Each run below is a few steps of one of 6 hidden systems, one row a step.
seq 1, J739:
[[-38  -2 -20   2  29 -10 -28  48  31  11   4  -4   9  -3  23  45 -23 -62]
 [ 25  -3 -34 -46  13 -20  -7  40 -44 -19  21  34  13  33  23  46 -29  -7]
 [ 39  30  -3  -3 -12 -47  63  -7 -41   6  11  29 -29  36   5 -12  16  10]
 [  6  28  58  41  16  20  22 -37  32  36  11  21 -24  47  -2 -13  27 -11]
 [ -5   7  50 -12  -1  37 -55 -31  45  -4   3   1   5  21 -10  24 -34  41]
 [-12  18   0  -3 -62 -34 -25  15  20 -41 -22 -34  -1 -12  -6   5 -41  42]
 [-34  20 -35  33 -42 -10  11  59  17 -19  -2 -30  -3   5 -17  -6   1 -49]
 [-15 -30 -20 -35  15  26   9  47   6   4  43  12   3  24 -27  45  11 -45]]
seq 2, J793 (8 x 18):
[[-26  -5  48  11 -48 -30   0  15  65  23 -35 -21 -15  -6  14  33   2   2]
 [-18  10  15  10 -15  37 -66  27  20  -4 -29   2  32  19  33  32 -44 -31]
 [ -1  16 -41 -63 -68   8 -10  18 -26  -9 -25  -5   8  -1  -4  27 -40  -6]
 [-30  14   9 -10 -59 -32  31  33  47  13  -7 -21 -32  12 -20  31   2 -18]
 [-13   8  32   7  -3  28 -35  32  41  14   2  20  10  54  20  53 -20 -35]
 [ 26   2  -3 -57 -46   4 -17  12 -33   4 -30  30  18  27  32  42 -35   6]
 [ -2  17  22  -2 -85 -40  28   7  20  12 -48 -18 -22   1  11   9  -3  11]
 [-31  15  41  27 -33  35 -44  13  64   3 -20 -15   6  25   0  23 -21 -16]]
seq 3, J522 (8 x 18):
[[  2 -35 -31 -32 -63  33 -23  51 -28 -27 -22  -5  35   1  -2  17 -11  -8]
 [ 17 -38  -9 -51 -67  -3  38  37 -25   3  -2   9  -5  21 -16  27  21   5]
 [ 10 -43  49   9 -64   6  20  31  12  25 -35   7   5  25  17  18  37  -1]
 [ 18 -14  28 -16 -56  18 -26  12 -14  18 -61  16  28  10  51  24 -19   2]
 [ 11  16  -4 -51 -68 -31  24 -15 -16  23 -54   1 -13 -12  26  18 -21  10]
 [-28  19   9  -3 -68 -18  27   9  37  34 -49 -23 -20 -14   6  11   3 -31]
 [-31  20   0  -4 -42   4 -31  41  31   8 -33  -5  13  11  26  45 -39 -47]
 [  2  31 -13 -35 -36 -48   1  38   0 -12   2  13 -10  38  16  53 -43  -9]]
seq 4, J18, 8 rows:
[[ -7 -33   5  40  54   3  16  27   1  31   0  13  12  -9  34  -2  39 -57]
 [  5 -36  -9 -21  47  38 -11 -15 -21  44 -21  18  27 -32  38   7  14 -36]
 [  3 -25 -39 -32  24 -34  25 -11 -30  29 -29  -6   7 -73  32  -4  12 -15]
 [-25  31 -31  19  40 -33  11 -16   7  28 -27 -15  -6 -54  36 -16  -9 -50]
 [-19  50 -31 -32  34  13 -28 -32   1  26 -19   5   5 -25  28  16 -50 -42]
 [  6  39 -36 -60  12 -50  10 -24 -20   6  -4  10 -19 -20  19  26 -46   7]
 [  3  74   0   7  28 -60  19 -35   9  10   6   6 -38  11  14  -6 -29   4]
 [  5  67  18  -7  23  18 -16 -70  15  12   8  11 -18  20  -8  -7 -37  17]]
seq 5, J793:
[[ 10  12  -7 -55  -1  -2  -3 -43 -21  42 -51  13   8 -35  44  15 -27  -2]
 [-28  44  -3   0 -20 -46  11 -31  30  27 -46 -31 -23 -50  18  -9 -19  -8]
 [-44  57  -6   7  25  12 -42 -17  50   3   2 -20  -4  -7  -3  13 -48 -32]
 [ -6  35 -41 -60  23 -17 -21  -2  -5 -13  26   8  -5   6  -5  44 -59  -6]
 [  3  44 -14 -12  -7 -80  35  20   1 -10  17   7 -37  25   3  26 -22   2]
 [ 10  58  39  34   0 -10  -5  -3  23  -6  20  23 -21  73   5  10 -17   1]
 [ 33  12  32 -24 -16  10 -36 -22  -6 -23   8  26   5  45   1  20 -37  62]
 [ 16 -14  18   1 -50 -51  -9  19   0 -43 -13 -16  -3  -2   3   1 -15  70]]
seq 6, J18 (8 x 18):
[[ 15 -50  31   9 -61 -18 -15  54  -7 -22 -35  -2  21   8  26  18   8  29]
 [ 13   1  -1  54 -49  16  18  40 -32 -11 -31   5  18  29  19 -36  30 -28]
 [-11 -16   7 -13 -55  59  22  16   8  36 -25   1   5  19 -12   8  31 -46]
 [ -4 -55  31 -29 -52 -13   4  34  22  32 -43  -4   9 -16  28  46  15   1]
 [ 14  -7  16  44 -33 -23  -3  28 -19   4 -60   5  25  -5  65  -9   7 -12]
 [  3  27 -18   8 -47  44  18  -7 -28  27 -50   6  16   5  17 -24   7 -52]
 [-18   0  -3 -51 -62   1  28   2  21  45 -42 -11 -13 -17   1  29   3 -25]
 [-10   8  34   6 -38 -49 -10  17  27  17 -55  -4   0  -7  56  32 -22   0]]
seq 7, J739, 8 rows:
[[-13 -37  38  14 -73  39  -6   5  28   8 -37 -27   7 -11 -16 -14  31  12]
 [-27 -47   3 -21 -60  44 -20  26  21  12 -39 -27  22 -34  -5  17   8 -16]
 [ -9 -53 -23 -42 -44   3   6  37 -11  18 -40 -10  21 -38  18  29   9 -22]
 [ 14 -35 -18 -22 -22  -9  34  25 -39  37 -42  16  17 -20  43  13  26 -39]
 [ 22  -9   4 -27   5  20  28 -21 -32  58 -36  34   7  -2  45   6  19 -36]
 [ 18  17  28 -31   4   5   4 -56  -6  55 -47  24  -2 -10  48  11 -11  -1]
 [ -1  51  19   4  -8 -18 -17 -43  13  34 -57   6   0 -16  55   4 -37  -5]
 [-24  71 -14   2  -5  -9 -26 -15  19  16 -34  -4   1  -5  33  13 -58 -40]]
seq 8, J737 (8 x 18):
[[  5 -45  41 -56  -2 -20  -6 -20  27  32 -17   5  -7 -27  22  46  -4  41]
 [-15 -18   8  40 -21 -22 -29   9  14 -14 -51 -38  18 -55  29 -26  -3  20]
 [-25  16 -64  -3 -26  47  -3  10 -28 -10 -14 -22  21 -26 -22 -29  -5 -47]
 [-15   4 -43 -63  18 -25  25  24   1   7  37   6 -21   4 -20  48 -17 -27]
 [ -4  10  27  37  37 -70  -6  32  28   3   4  11  -7  21  50  30  -9  -7]
 [ 19  45  16  49 -15  24  -8 -20 -27  11 -45  23  19  31  47 -33  -6 -22]
 [ 14  34  -6 -50 -42  25  41 -59 -13  35 -15   3 -27   2 -29 -15   3   7]
 [-32 -10  33 -18   4 -20  -4 -22  73  16  11 -32 -32 -30 -31  25  -3  30]]
seq 9, J522:
[[ -6  59   3  28 -19 -74  35   9  20   2   0  -3 -36  21  10   4 -10  -9]
 [-18  69  17  48 -12  21 -18  -1  31  -1  -2   1  -6  50   3  -3 -27 -38]
 [ -7  50   9 -31   6   3 -40 -17  26 -15  25  10 -12  40 -14  38 -62  22]
 [ -4  30  12  13 -15 -54   3  -3  28 -39  30 -22 -34  11 -35  -4 -18  53]
 [-12  32   4  57 -30  32 -27   9  15 -49  15 -25   3  27 -39 -39  -8   8]
 [ -1   5 -12 -29 -14  60 -38  -4  -2 -38  40  -1   9  33 -52   6 -29  23]
 [  5 -43  15 -26 -20 -10   7  13  12 -35  42 -15 -15   4 -57   8  14  67]
 [  9 -46  17  45 -44  27 -10  31  -8 -41  -3 -19  22   4 -21 -37  31  35]]
seq 10, J319 (8 x 18):
[[-21 -22  15 -39   7 -45  33 -19  46  34   4 -22 -37 -46 -17  25  19  17]
 [-27  -7  22  57   2 -16 -53  39  39 -14 -28 -21  23 -12  35   9 -17  -9]
 [ 15  67 -50  -7 -16  11 -13  -3 -50 -24  -9  17  12  27  10 -14 -45 -20]
 [ -1   7 -26 -40   1 -36  71  -5   2  15  36  -2 -46   0 -38   4  25  -5]
 [-21 -30  60  42   9 -13 -16  36  66   2  14  -5  -6  25   1  28  17   2]
 [ 29  36  15  15 -17   7 -48 -12 -26 -28 -23  21  25  36  34  -3 -45  30]
 [ 20  27 -34 -22 -29 -27  60 -36 -38   3  -7  -9 -27 -21 -23 -43  17  20]
 [-43 -25  24  24 -17  17  13  17  60  13  12 -36 -15 -12 -44  -1  35 -16]]
seq 11, J737:
[[ 12 -29  17  38  30   9 -59  -1 -16 -24 -24  -1  44 -25  44 -16 -13  26]
 [ 23   5 -59 -10 -14  18  19 -14 -70 -19  -9  -3  14 -29  -9 -52   7   1]
 [-16 -18 -31 -31  45 -17  49  -7   5  21  44  -7 -29 -27 -36   2  32 -19]
 [ -9 -26  22  15  81  -9 -41  12  24  15  13  14  17  -9  37  36 -11 -14]
 [ 37  13 -13  14  13  -9 -22 -16 -59 -10 -37  22  29  -8  57 -24 -23  13]
 [ 10  25 -34  -9  -2 -15  63 -46 -31  22  -8 -10 -24 -36 -16 -51  25  -5]
 [-31  -4   7 -14  62  14  -1 -34  50  41  25 -14 -18 -28 -20  11   9 -22]
 [  0   2   5 -10  47  -4 -68 -11   4 -13  -6   7  26 -12  37  25 -55  19]]
seq 12, J319, 8 rows:
[[ 24  67   2  23  28 -40  12 -16 -21   7  -2  32 -12  40  42  -2 -24 -14]
 [ -1  63  16  16  12 -31  43 -51  23  31   7   0 -49  10 -11 -19   3   3]
 [-32  34  34  21   2 -19 -18 -28  71   1   7 -32 -29  -5 -21   2 -20  23]
 [-12  41 -15  11 -20 -29 -41   3  15 -54   2 -30  -2  -7 -10  -8 -52  34]
 [  0  27 -50  10 -25 -30  21  25 -25 -58  29 -21 -16   9 -40 -29  -8  14]
 [ -2 -11   3  15 -21   9  22  44  14 -33  56  -5 -15  49 -58   3  24   6]
 [ 29 -30  48  -1 -24  14 -17  20   4 -30  28  21   5  59 -18  23   3  55]
 [ 46 -31  31   8 -41  -2  10 -14 -38 -19 -19  10   9   7   5 -31  22  66]]

Which system made each of these runs?
seq 13 (2 x 18):
[[  8  -5 -22 -41 -18  75   6 -23 -27  -5  25   3   5   9 -57 -18   8   5]
 [-18 -50   7 -20 -12 -44  24  29  34  -8  27 -29 -27 -26 -34  24  25  31]]
 -> J18
seq 14, 2 rows:
[[-24  26  -8  35 -36 -23  -2  65  21 -11  -9  -7  -1  38  12  22 -12 -47]
 [ 17  10  21 -14 -26  37 -12  22  -5  19  -9  41  15  67  26  42 -14 -34]]
 -> J18
seq 15 (2 x 18):
[[ 12 -36 -17 -38  45 -43 -15  -7 -25   4 -12   3  13 -56  44  16 -15  25]
 [  4   9 -38  25   9 -47  56  -3 -33  12 -18 -14 -10 -39  15 -46  33 -24]]
 -> J522
seq 16:
[[  5  11  14 -37 -46   9  37   1   6  50 -24  26 -19  33  12  37   8 -34]
 [ -1   1  57 -20 -30  -1  -1 -19  38  54 -44  16  -8  12  40  40  -5  -4]]
 -> J793
seq 17, 2 rows:
[[ 18 -24  18 -55  -7   2  -2 -53 -13  32 -38   4   5 -44  25  10  -6  42]
 [ -2  17   9  33 -19 -28  -2 -19  -5  21 -70 -14   8 -45  54 -30  -3  -5]]
 -> J739
seq 18, 2 rows:
[[ 32  -5  33  -8  53   6 -18 -63 -10  12   1  19   3 -13  21 -11  -7  54]
 [ 12   9 -25   3  20  -8  14 -49 -31 -22   5 -22  -8 -48 -23 -61   8  45]]
 -> J18
seq 19:
[[  1  17  41 -15 -25  -5  -9   4  41 -14  37   8 -26  59 -35  34 -16  40]
 [  8  -2  51  47 -40   0 -26  20  25 -40   6  -3   0  49 -14  -4   0  50]]
 -> J737
seq 20 (2 x 18):
[[  3 -12  47  36 -38 -32  16 -18  24  -2 -29 -26 -18 -24  -1 -33  26  52]
 [-22 -15  20  52  16  45 -67   7  29 -27  -5 -25  32 -13  -3 -18 -11   7]]
 -> J793
seq 21 (2 x 18):
[[  7  13  47  20  51 -31  17 -63  29  31   9   0 -31 -10   5 -17  15  35]
 [  9  14  11  29  68 -13 -46 -37  -3 -14  -2   2  15 -24  32 -18 -29  33]]
 -> J793
seq 22:
[[-48  11  -8 -15   0 -12 -32  24  60   9  -9 -27  -4 -21   0  45 -37 -35]
 [-12  19 -31   6   0 -60  -9  62   2 -39  20  -4  -3  22  10  32 -38 -17]]
 -> J522
seq 23:
[[ -9 -19 -24 -40 -36 -61  37   3   4   3 -15 -33 -23 -52 -14   4   8  25]
 [-47  -5  -9  48  21  -2 -12  38  44   8  -3 -30   4 -24   3  -1   8 -55]]
 -> J737
seq 24:
[[-24 -34  22  19 -25 -12  -6  29  28  32 -55 -18  16 -36  44  15  16 -28]
 [-25  20 -22   5 -21  56 -30   6   0  23 -47  -4  33 -13  25   0 -22 -65]]
 -> J793
seq 25 (2 x 18):
[[  9  -4  33  12  21  12   8 -37   1  63 -49  19  10 -20  55  -5  18 -26]
 [  6   0 -12 -31 -13  11   1 -51 -23  34 -58  -6  10 -62  29 -21  -3   3]]
 -> J18
seq 26:
[[-16   4 -50   4  49  26  21  16 -14   5  42   4  -2   4 -27  -8  20 -63]
 [ 22  -8 -10 -35  48   1  51 -20 -27  40  34  33 -20  13  -6  10  31 -22]]
 -> J793
seq 27, 2 rows:
[[  6  65  46  21   0 -15  -7 -41  32  16  -9  15 -24  38  17   5 -27  13]
 [ 26  35  25 -27 -32  26 -15 -59  -7  -5  -9  10  -5  24 -13 -12 -26  59]]
 -> J18
seq 28:
[[ -8 -55 -32 -17  17 -20  32  55 -14  13  13  -1   7 -22   9  22  31 -40]
 [ -6 -27   6  27  55 -11   2  26   6  37 -12  15  16  -8  54  17  19 -55]]
 -> J18
seq 29, 2 rows:
[[ 13  68  -8 -15 -26  17  39 -35 -18  37 -15  22 -22  36   1  -9  -5 -35]
 [-10  28  43 -29  -9 -17  20 -47  57  41  -1  -1 -43   6 -13  29 -10  18]]
 -> J737
